Families of rows that turns and mirrors carry onto each other, the same ones carrying the whole set onto itself: the rest of each named row's family, in list order
3 families of 5 rows
j_133: [ 24.8  10.8   4.9   0.2  29.6  24.3   3.5   9.3  50.0  -7.2 -37.7   8.3
  20.3   6.1 -50.6  26.2  -7.7]
j_169: [-12.6  26.4   7.2 -14.4 -24.4 -58.4 -11.0  54.7  31.8 -27.7  -2.5  38.1
 -23.4  -3.9  36.5  24.0   3.2]
j_732: [-26.0  32.0   7.5  -5.5 -21.9 -42.6  -6.9  41.7  21.7 -14.7   6.4  30.2
 -34.4 -30.1  47.3  16.8   9.4]
j_122: [-30.0  30.1  -1.4   4.2 -35.0 -33.5 -22.7  32.8  27.1 -15.3  -5.8  19.2
 -43.1 -47.6  28.5  -9.6  14.6]
j_134: [  8.0  17.7   2.8  15.4  30.7  41.6   7.8  -5.0  38.1   9.6 -27.0   0.5
   9.5 -24.6 -38.4  12.3  -1.3]
j_307: [ 15.2  12.3   1.5   7.5  25.2  33.8  -4.1   2.5  49.3  -1.3 -40.7   2.0
  12.1 -11.9 -55.0   9.0  -4.9]
j_217: [ 21.0 -18.9 -18.7 -25.4 -24.7 -29.4  27.5  17.1   8.9 -25.7  -2.8  -5.3
  18.4  47.0  26.8  11.9 -31.1]
j_355: [-13.7  -7.5 -26.4   2.3 -31.0   7.3  21.7 -17.6  -7.6   4.7   6.0 -27.9
  -9.4 -20.0  37.4 -25.6 -15.1]
j_765: [ 18.8  14.9  12.1   1.7  39.7  26.5  16.8   8.6  39.9   3.1 -24.6  14.4
  24.2   4.4 -30.0  38.1  -8.7]
j_839: [ 21.6 -23.3 -30.3 -24.1 -45.9 -24.2   0.9   8.4  24.6 -35.5 -25.9 -22.5
   9.3  33.5  -7.4 -21.5 -27.1]
j_685: [ -1.7  -8.9 -13.4 -11.5 -18.2  -8.2  41.7   0.9 -10.9  -0.4  17.4  -7.8
  11.3  14.2  53.9  12.9 -23.4]
j_670: [-18.8  23.1  -5.4  -5.4 -43.5 -46.7 -35.8  43.4  44.8 -31.3 -21.3  18.3
 -39.4 -32.4   6.9 -16.1   9.7]
j_884: [ 11.1  19.2   8.3  10.7  38.4  38.7  17.5   0.3  31.4  12.1 -19.3   9.6
  13.9 -13.1 -25.8  27.3  -2.0]
j_27: [  1.3 -17.1 -40.2  -5.8 -48.6  -3.2   0.0  -9.7  13.5 -16.7 -20.8 -37.2
  -8.6  -9.2  -1.3 -46.2 -17.7]
j_944: [ -7.7  22.0  -2.3 -16.1 -35.9 -61.0 -28.2  55.0  44.1 -41.5 -20.8  29.8
 -25.2  -4.8  11.1   7.0   4.2]

The rest of the family of j_133: j_134, j_307, j_765, j_884
The rest of the family of j_732: j_169, j_122, j_670, j_944

Families of rows that turns and mirrors carry onto each other, the same ones carrying the whole set onto itself: the rest of each named row's family, in list order
7 families of 4 rows
j_222: [ 55.1  -6.3  28.3  28.0   1.0 -38.7 -36.4   8.4  28.3   1.1 -45.6  -2.2
  -7.6  13.1 -16.5  41.1  -1.5]
j_37: [-20.2 -23.8  40.8  35.2  56.3 -54.4  20.0  18.9 -29.1   8.1  -6.6  -6.3
  37.8  -4.8  15.9 -10.2 -51.5]
j_484: [ 29.7 -17.2  29.2   0.4 -17.5 -45.6   7.0 -15.3  50.6   0.6 -15.3 -48.0
  -6.8  11.7 -15.2  46.5  -4.4]
j_450: [ 33.4 -46.1  60.3   3.4  26.9 -26.9  11.7   1.9  26.4 -11.4 -98.9 -56.3
   7.5   4.8  -5.0  -2.4 -37.8]
j_366: [ 52.3 -50.3  37.6  12.4  -1.3   1.6 -10.5 -17.6   6.6 -20.6 -74.4 -57.0
 -11.8  11.7  25.8  19.5 -27.1]
j_799: [ -4.7  -1.9  28.8  52.2  28.9 -70.0  27.0  -9.4 -19.7 -22.3 -34.2  -9.7
  30.3 -57.2 -18.5  27.6 -22.9]
j_341: [ 53.1 -28.8  52.3  13.6 -36.8 -56.8 -11.3 -11.5  23.6   4.5 -17.7  -3.2
 -12.0  17.5 -13.9  17.0  -4.6]
j_385: [  4.5 -35.0  49.2  -8.0   7.6  -7.6  18.9 -20.5  26.9  -3.3 -45.0 -73.1
   3.7  38.5  25.0   0.3 -37.2]
j_689: [ 38.0 -37.8  70.9   8.1 -16.9 -15.9   0.2 -18.8  -3.9  -1.0 -49.5 -37.4
   3.1  49.3  19.6 -23.9 -34.2]
j_560: [ 15.4 -47.2  73.2  -1.6  51.2  -9.0  -3.9  26.1 -16.9  -2.9 -47.5 -46.0
   2.4  21.3  19.3  17.1 -46.8]
j_506: [ 40.8  15.6  18.0  50.8  12.9 -75.4   1.8   8.1  -3.9  -2.6   2.0 -18.2
  49.2 -16.7 -27.6  14.0 -27.5]
j_119: [ 27.4 -30.6  47.2  15.7  27.1  -4.0 -24.0   9.0  12.6   5.1 -75.2 -26.2
  -0.9  46.3  23.1  -9.8 -36.5]
j_524: [ 11.5  21.5  14.6  64.3  21.0 -50.3 -15.5  -5.4 -23.9  -7.1 -11.6  14.4
  19.8 -19.8  -7.0  32.9 -11.1]
j_980: [ 46.6 -20.6  37.8  19.6   4.0 -68.5   1.9  -0.9  36.3 -15.5 -59.1 -29.4
   7.9 -30.9 -39.6  40.1  -8.4]
j_584: [ 21.0 -50.2  57.7  11.0   4.4  -2.3  21.8   6.4  -0.9   6.9 -70.2 -88.6
  10.3  13.9   0.7  19.9 -36.0]
j_896: [-16.1  -3.8  36.0  54.5  45.6 -15.5  -1.4  -2.7 -41.1  -4.1 -44.7  -8.6
  26.4  13.4  31.8 -14.3 -43.1]
j_348: [  7.8  -8.1  49.7  43.8 -15.5 -57.7   5.4 -19.6 -37.3  -8.7  14.6  15.2
   3.0 -19.0  -4.5  31.1  -7.6]
j_947: [-12.0 -20.5  19.0  55.9  -0.1 -71.2  35.9   3.4  -8.8  17.7  -2.4 -22.1
  33.5 -36.1 -24.6  32.0 -17.2]
j_331: [-40.9 -46.2  53.7  36.6  30.8 -19.5  43.1   5.2 -42.6  12.7 -33.8 -47.1
  23.5 -15.8  13.3  12.5 -43.2]
j_237: [ 50.4 -23.8  27.2  25.6 -26.4 -53.1  11.6   3.0  33.5  14.0 -40.6 -62.6
  19.8  -7.5 -39.3  33.3 -11.0]
j_4: [-15.5   6.4  18.5  34.6  -0.1 -52.5  26.0 -25.6  -3.0  -7.8  16.9 -25.6
  13.5 -23.4  -6.2  50.3  -8.4]
j_439: [ 79.3  -7.1  50.5  15.0   8.2 -30.1 -21.0  16.7   8.7 -10.7 -39.4 -59.7
  12.6   7.2 -22.5  41.7 -24.4]
j_605: [ 64.5 -16.5  -4.4  42.0 -25.4 -53.2  -8.0 -24.6  28.4 -13.1 -37.1 -24.3
  11.9 -15.5  -8.9  25.3  -9.7]
j_415: [ -4.4 -17.4  64.8  41.0   4.6 -18.5  18.1 -28.1 -65.4 -13.9 -18.9 -18.7
  17.0  12.1  30.7 -14.3 -36.8]
j_288: [-26.0 -60.5  35.6  30.0  36.9  -9.1  17.1 -15.6 -34.9 -12.4 -47.3 -18.6
  -3.2  -3.5  49.9   1.9 -43.5]
j_13: [-40.6  -8.9  37.5  27.4  22.2 -16.4  40.4 -30.4 -28.7  -7.1 -11.9 -53.5
  25.6   3.1  31.6   3.6 -43.7]
j_174: [ -9.1 -25.7  -2.2  58.4  11.1 -68.1  17.4 -20.8 -13.3  -5.9  -9.5  13.0
  20.4 -33.9  14.5   9.0 -24.6]
j_931: [-21.7 -28.6  53.1  32.2  50.1 -31.0  33.9  -7.0 -31.3 -18.4 -70.8 -37.0
  34.2 -19.0  15.0 -13.1 -52.7]

The rest of the family of j_450: j_799, j_980, j_931
The rest of the family of j_119: j_222, j_524, j_896
The rest of the family of j_13: j_484, j_385, j_4
The rest of the family of j_947: j_584, j_331, j_237

